Families of rows that turns and mirrors carry onto each other, the same ones carrying the whole set onto itself: the rest of each named row's family, in list order:
4 families of 8 rows:
Mizo: [ -3  16   2  -1  15  -5 -10   6   2  10  -6  -4   3  -9   7   0  -8]
Lipi: [  2   4  -1  -1  -4  -3 -10  20   4  21   3  -2   5  -2  -4  -3   1]
fefu: [  6  -3   0   5  16  -3  -9  -5   4  -4   6  -4   2 -16   7  10  -5]
renur: [ -9 -10   7  15   9   0 -15  -4   5  12   7   4  -3   3   1   7  15]
kizis: [  8   4   1 -10 -11  -8  -9  15  11 -16  -3  -1   5  -7  -2   2   7]
peg: [ -2  -6   5  11  19  -1 -13   1  -1  -3   9   6  -5  -9   1  10   9]
sov: [ -5   2  -7 -12   8  -1  -2   4  19 -13  -8   3  -6  16  10 -18   7]
pozad: [ -5 -25  -3  -8   1  11   5 -11   6  -2   6   5   6  10   0  -2  -5]
Lodol: [ 13 -15   8  -7   8   7 -10   4  13  17  -1   4   0   1  -9   7   4]
lefif: [  1 -23  -4 -11  13   6   2 -16  14   1   1  -8   4   6  -2  -6   4]
fanit: [-11  10 -17  -8  -1  -1   1  -2  12  -3   2   0  -9  10   9 -20   5]
zeni: [-10  14 -15   1  -6   5  10   8   5  -3   7   5   2   6  -2 -17   4]
tuf: [ -6 -16   0  -4  -8   9   9  -9   8 -10  -5   3  -2  13 -13  -5  13]
Duv: [ -2  13 -10   0   3   5   4  19  15   3   2   6  -6  -9   0  -4  -5]
lizem: [-6 -6 11  8 26 -2 -3 -2  3  6 -4  1 -5  8  7  5 -2]
bizok: [ -4 -18   9  -5   7   7  -7  -9   7   7  -4  -4   4  -2 -15   3  18]
dolo: [  2   4   7 -14  -6 -13 -11  20   7   4   3  -6   7   0  -5  -2   8]
denen: [ -6  -6   0   7   5   1 -12 -19  16  -7  -1  14  -8  15   6  -2   7]
luto: [ -4  17  -4   0  -1  -4   4   7   5  -6  -8   3  -5   8  11  -9 -13]
Vize: [  5 -10   7   1  -5  -2 -12   0  18  19   4  -2  -4  -9  -6   2   2]
vav: [  1  -6  -6  -4   7  11  -2 -17  11  -6  -4   6  -3  19   9 -11  14]
Remuv: [  7  11  -3 -12 -10  -5  -5   5   8 -14  -5   2  13  15   4 -11   3]
nid: [ 11 -16   1  -3  18  10  -7  -7   3  10  -1  -3  10   3   2  10   4]
fol: [-16  -3  -4  -5  -2   1  13   5  17 -15   6   5  12  10 -11  -6   4]
Por: [  4   1   2  -2  -8  -8  -4   3   4   8  -1 -15   3  -9 -17   4  11]
Lasag: [-17  -8   9  10  13  -8  -8 -13  19   0   7   6   0  12   5  -3   3]
Neze: [-14  -1   5  -2  12   8  -1  -6   8  -9 -10  15  -2  15  13  -8  -5]
Dovov: [ -7   5  -5 -12 -11  -6   5  -2  13 -13   4   1  18  14  -4  -2  -2]
dorut: [ 11  13  -8   3   9  -5 -12   6  -1  -4   0  -5   9 -10  -3   6   9]
teru: [  2  20 -12  -2  15  -1   1  11   8   2   5  -2   0  -8  -5   1   6]
Pizib: [-16 -13   5   1  -2   8   7  -7   6  -5   9  10  11  20   3  -3   2]
muguz: [ -5   6  -6 -12 -20   2   1  -1   6 -10  -6  -1   8  -4 -12  -8   8]

The rest of the family of renur: Lipi, zeni, vav, Remuv, nid, dorut, Pizib
The rest of the family of Lodol: peg, pozad, fanit, dolo, denen, Dovov, teru

Families of rows that turns and mirrors carry onto each other, the same ones carrying the whole set onto itself: the rest of each named row's family, in list order:
6 families of 6 rows:
Tavos: [ 17  10  16  -7  -5 -16 -18   0   1  -2   9   3  -2]
zoser: [  3  13   8  -1  19 -18   2  -6 -13   2  11   1  -6]
sigog: [  0  -2  -3  -6   1   1   7 -12   3  -6  22   0 -11]
vadu: [  6   1   2 -11  10   0  -7   5 -18 -17   5   9 -24]
kes: [ 10  -2  20  -5  18 -14   4  -3  -9 -14   4   7  -1]
Zugeg: [ 12  -4  16 -12  -4 -14 -14   6 -19   6   0 -19  -9]
pof: [ 14  -9  18 -13   8  -8 -12  11 -12 -12  -2  11 -16]
zif: [  3  -1   1  -2   6  -5   2  -3   5   8  18 -12   6]
roz: [ -5  -9  -4 -25   7   4  -3   7  -3   4  -1 -12  -9]
tugoz: [ 11   3   9 -10 -12  -7 -10  -9   0 -11  15   7 -18]
bibe: [  7   5  10 -25  -9  -9 -13  -3   7  -1   1   0  -5]
Dosig: [  3   4   7  -3  23 -10   4   4 -18  -2   4  -9   4]
Sino: [ 10 -17   8 -15   8   3  -6   5  -7   3  14 -24 -15]
rul: [  2  -5  13 -25  -4 -11  -4  -4  -9   4  -4 -20  -5]
bokel: [  7 -22  19 -10  -5 -11   1  -4  -6   5   6 -15 -10]
lasov: [ 17   4  15 -12  23  -4 -11   7 -12 -18   7   0 -10]
Ful: [  1   9  11 -20  16 -12   3  -4 -11  -9  -5  -4   4]
vufo: [ -2   3  -7  -2  14  -6   2  -1   1  10  18  -1 -10]
Malu: [ -4   4  -1 -18   8  -2   3  -6  10  -2   8  -2   4]
zasa: [ -1 -14  -4 -13   1   5  -2   4 -15  -1  11  -9 -25]
piges: [  7  -7  16 -12  -9 -11  -2 -10 -21  -4   7 -15 -18]
bazot: [  2 -10   5  -3  17  -1   7  -1   7  -6  14   6  -2]
misa: [  3 -12  -4 -11   0   2 -12  14  -3  12  10 -13 -12]
zepit: [ 10   2  13  -6  25  -4   3  -4  -5 -13  16  -9   1]
Sekud: [  6 -10   2  -9  17   6   1   0   6  -3  22 -13  -5]
bap: [  9  10   7  -7  14 -15 -13   8 -19   0   2   7 -19]
suzub: [  2   3  11  -6  13 -10  10 -12 -21 -14   9  -6  -8]
mugo: [ 22   2  18 -15   3  -4 -21   3   1 -12  12   1 -14]
zizun: [ -2  -8  -3  -7   8  -6  -2   5 -14  17  10 -15 -19]
Zul: [  7   0  12  -7  -7 -18  -9  -5 -11  16  10 -15 -16]
fuli: [  5   5   6 -26   9  -4 -14  10  -7  -9  -8   5 -12]
vipu: [ 12   7   7  -9  -5 -15 -19   3  -3   8  10   6 -21]
mipuf: [ -1 -24   4  -8  13   2   5   7  -6   3   8  -9 -12]
bas: [ 19  -9  22 -15  -5  -8 -15  -2  -5  -1  12 -19 -13]
dubi: [ 15 -13  17 -12  -9  -8 -14   1   4  -2   7   4 -15]
vevog: [ 10   8   2  -8  17  -4 -15  16  -7  -7   4   9  -8]

The rest of the family of vipu: zoser, vufo, bap, zizun, Zul
The rest of the family of Zugeg: Tavos, zif, Dosig, misa, vevog
The rest of the family of piges: sigog, vadu, tugoz, zasa, suzub

